Each row is where one point has got to under a steady rotation. How many steps took it there?
The counts run from 0 to 324.
[-11  24   5  17  -2 -15 -17  15 -10 -16 -28   4  25  13  -6  -2   2  -7
  26 -11  27 -17   2 -12 -32   3   1  20  14  11   3 -24  -4  16   1  12
 -12  20   2] | 220
[ -3   7  31  -9  -4   6 -29  22  26  -9 -17 -16  17   8  12  -4  -4 -16
  23   0  29 -15   8   2 -20   4  19  15 -13  23   3 -25 -18  10 -13  12
   3   3   6] | 107
[ -9  24  -9 -12   1 -31  -2   8  -9 -33 -11  -5  -4  12  -5   4   0 -16
  40  -4  26  -9  -6 -10 -31  11   7  -1   6   7  24 -21  -4  -6  10   3
  -3  22   1] | 30
[  3  10  24 -10   0   8 -20   7  38 -10 -15   3   5  19   5   1  20 -16
  21   3  25 -24   3 -14 -13  29   4  25 -19  12   1 -19 -19   2 -13   7
  -7 -15  10] | 180
[ -7  10  13 -12  -8   8 -21   2  32  -6 -19 -13  -5  12   4   8  17 -15
  17  -7  13 -34   7 -12 -16  24  18  12 -14  12 -12 -39 -19  13 -24  16
   2  -8   3] | 302
[  4  -4  -3  -7 -15 -34 -16  10   0 -18 -19 -14  13  -3 -13   3 -10 -14
  38  -9  22 -24 -10  -3 -44  12   4  11  11  16   9  -6  -1  -1 -10   7
  -6  12  -5] | 277
[-17  22  -3   1  -6 -24 -24  -3  -7 -15 -21 -11   5  -4  -1  11  -9  -8
  28 -12  34 -20   0  -2 -18  18   7  11  13   7  -8 -41   1  10 -10  22
   2  17   7] | 100
[-14  27 -11   7 -15  -6 -13  11  -4  -8 -29  -2  23  21   5  -8   4  -4
  29   0  18 -15  -5 -20 -18  16   0   9  -1  20  14 -42 -12   9  -6  23
  -4   5  -3] | 97
[  1  13   6  -4   6 -27 -11  -4  13 -18 -24   4  -1  12  -6  15   6 -32
  26 -14  18  -5  15 -20 -19  24  -9  12  -2   4 -10 -21 -15  -6   5 -12
 -36   8  -1] | 132
[ -2  -1   3  -7   9 -11 -22  -1  40  -5 -19 -10   0   3   4  13   2 -26
  21 -14   6 -20  22 -26 -18  12   8   4 -17  14 -11 -25 -26   4 -25  -2
  -2  -2  -4] | 318
[  5 -10 -13  -2   3 -34 -15   3  21  -2  -8   5  -2  25  -2  -2   3  -1
  35  -1  25 -12 -11 -17 -12  39  -5  21 -17  17   3 -15  -2  -9  -6   9
 -24   9   6] | 64
[ -4  14   4 -16 -17  -3  -3  13  21 -13 -21  -9  13  18   3  -9   7 -10
  24   4  20 -25 -13  -7 -36   9  18  12 -13  29  29  -7 -17   4 -11   8
  21  -2   0] | 283
[-12  14 -13  -8   4 -41  -5   7  -4  -9 -28 -10  -6  12   0  11 -11 -29
  33 -14  11   3   7 -16 -30   8   9 -10 -21  15  -4 -24  -2  -6   0  -4
 -15  18  -3] | 13
[ -5   3   7 -13   3 -12 -22   4  23  -8   4  -6   0   6   4   9 -13  -4
  31   3  46 -23 -13  16 -17  30  17  15 -11  15   0 -22   5  -4 -14  19
  13   9  14] | 296
[ -8  -6   4 -30  -4  -9 -10   0  34  -6  -6 -20 -19  26  -2  -5   8  -4
  19   4  21 -22  -1  -2 -14  24  18   3 -21  30  -5 -27  -8   2 -18   9
   8   5  -4] | 54
[  4 -12  -6   6  16 -22 -14   5  43   3 -13   6   0  21   5   2   2 -15
  30 -10  18 -20   0 -14 -23   8  10  20 -27  26   4   1 -18  -1 -23   3
   4  10  10] | 194
[  1  -7  -5   4   8 -17 -17  -2  45   2 -18   4   6  15   5   6   2 -25
  27  -9  19 -18   2 -17 -16  12   3  27 -23  23   5  -3 -28  -5 -26  -5
   7   3   7] | 195
[ -8  12  12 -12  -3 -14 -23   5   6  -5  -9  -9   2  26  -1   0  -6  -3
  22  -1  46  -3   0   4  -7  26   4  12 -12  16 -13 -37   4   4   9  10
 -26  18   7] | 239
[  4  -1   6   4   5  -9  -7   5  37  -8 -23   3  16   7 -12   5   5 -21
  17  -8   9 -21  13 -25 -36  29   0  15   2  21  -6  -9 -21   1 -24 -14
  -8   0  -9] | 75
[ -8  11 -18  -5  -2 -30 -10  -2   7  -7 -20  -7   8 -11  -5  19 -20 -20
  34  -9  18  -7   2 -15 -27  29  15  -7  -2  10   8 -29 -12  -7 -20   3
  11   3  -6] | 85
[-12  13  13 -18   0 -11 -12   2  30  -2 -29  -5  -6  30   9   8   3 -35
  12  -6  23  -7  12   2  -9   0  17   9 -42  19 -12 -18 -17   2  -5  -4
   2   5   1] | 125
[ -3   9   6 -18   0 -16  -4   8  21 -19 -10  -3   2  -3  -3  10 -11 -17
  34  -2  32 -17  -9  -2 -36  28  20   7   1  12  24  -6 -12 -10 -10  -2
  17  13   4] | 280
[  1  -4  10 -29  -2 -23 -27   1  18 -19 -11 -30 -10  16  11   8   0 -31
  30  -8  22 -14   9  -9   1  -1   7   3 -16  11   2 -33 -19  -2 -11   8
  -9   1   0] | 244
[ -3   9  20  -3  20  -9 -16  12  35 -10 -20  -1   4  22   4  10   4 -36
  19 -12  16  -8  24 -10 -31  -1  17   5 -26  11 -13 -15 -23   6  -7 -12
 -12   5   3] | 3
[-10   8 -17  -7   0 -28 -10  15   7  -9 -18 -12   4 -10  -3  13 -17 -19
  40 -10   8 -10   2 -17 -36  21  17 -11  -9  16  10 -24 -11  -6 -19   6
  15   6  -4] | 86
[  1  -3  13 -32  -1 -19 -32   6  15 -16 -16 -30  -5  17   8   8   2 -35
  26  -6  16 -13  15  -5 -13  -3  10   1 -18  16  -7 -29 -13   4  -8   8
 -11   2  -1] | 245
[  6  -2  16  -7  13 -12 -27  14  35 -10 -13 -12   6  17   4   9  -1 -33
  20 -10  14 -10  26 -14 -26  -3  14   1 -17  15 -10 -18 -23   3 -12  -9
 -14   6  -4] | 2
[  1   7  -3   8  11 -25 -35   6  13  -8 -15   7  13  25  10  14   6 -20
  36   2  27 -18   2   0 -17  18  -4  10 -25   4 -10 -19  -3  -5  -4  12
 -23 -12  12] | 310
[ -6  24  20  -1   7  -1 -26  14   8 -23 -17   1  15  33  11  -4  17 -12
  24  -2  29 -17   5  -4 -17   3  -3  21  -5  11   5 -29 -13  12  11  12
 -25   8   5] | 236
[ -5   9  10 -21  -2 -22 -26   3   9 -20  -8 -19 -16   9  -1  18   7 -15
  36  -5  28 -35  -3  11 -22  14  17   8  -7   2 -11 -19   6   7 -11  23
   8  -2   9] | 173
[-11   9  -1  -3 -13  -7 -14   6  25  -2 -31 -15  21   3  -7   1 -14 -17
  14  -7  18 -15   5 -13 -25   9  11   5   2  30   1 -22 -22   7 -29  -3
  21  16 -16] | 213
[-17  25 -11   7 -17 -17 -19   6 -10 -12 -34  -6  20  20   2   0   4 -11
  27  -3  21 -22  -5 -14 -18   5   2  12   0  12   5 -37  -5  10  -9  26
   2   6  -1] | 98
[ -3  19   5 -14   1 -30  -6  10  -9 -31 -14 -10  -5  -1   3   3  -3 -14
  44  -9  24 -11  -9 -14 -29   9  10   7   6   6  30 -17  -9  -3   8   8
  -4  17   7] | 31
[-16  34  -4   1   2  -5   3   8   9 -17 -24   0   4   2   1  -4   5  -7
  24 -11  10 -12   8 -35 -24  17  12   5   4  14  16 -40 -25   9  -3   4
   3  15  -1] | 217
[-21  34  -8   1   3   0   0   1  16 -17 -29   1  10  10  -8   8  -4 -18
  17  -5  20 -16  11 -15 -27  11  17  -3  -1  18   4 -29 -23   8 -14  -9
  22  17 -12] | 215
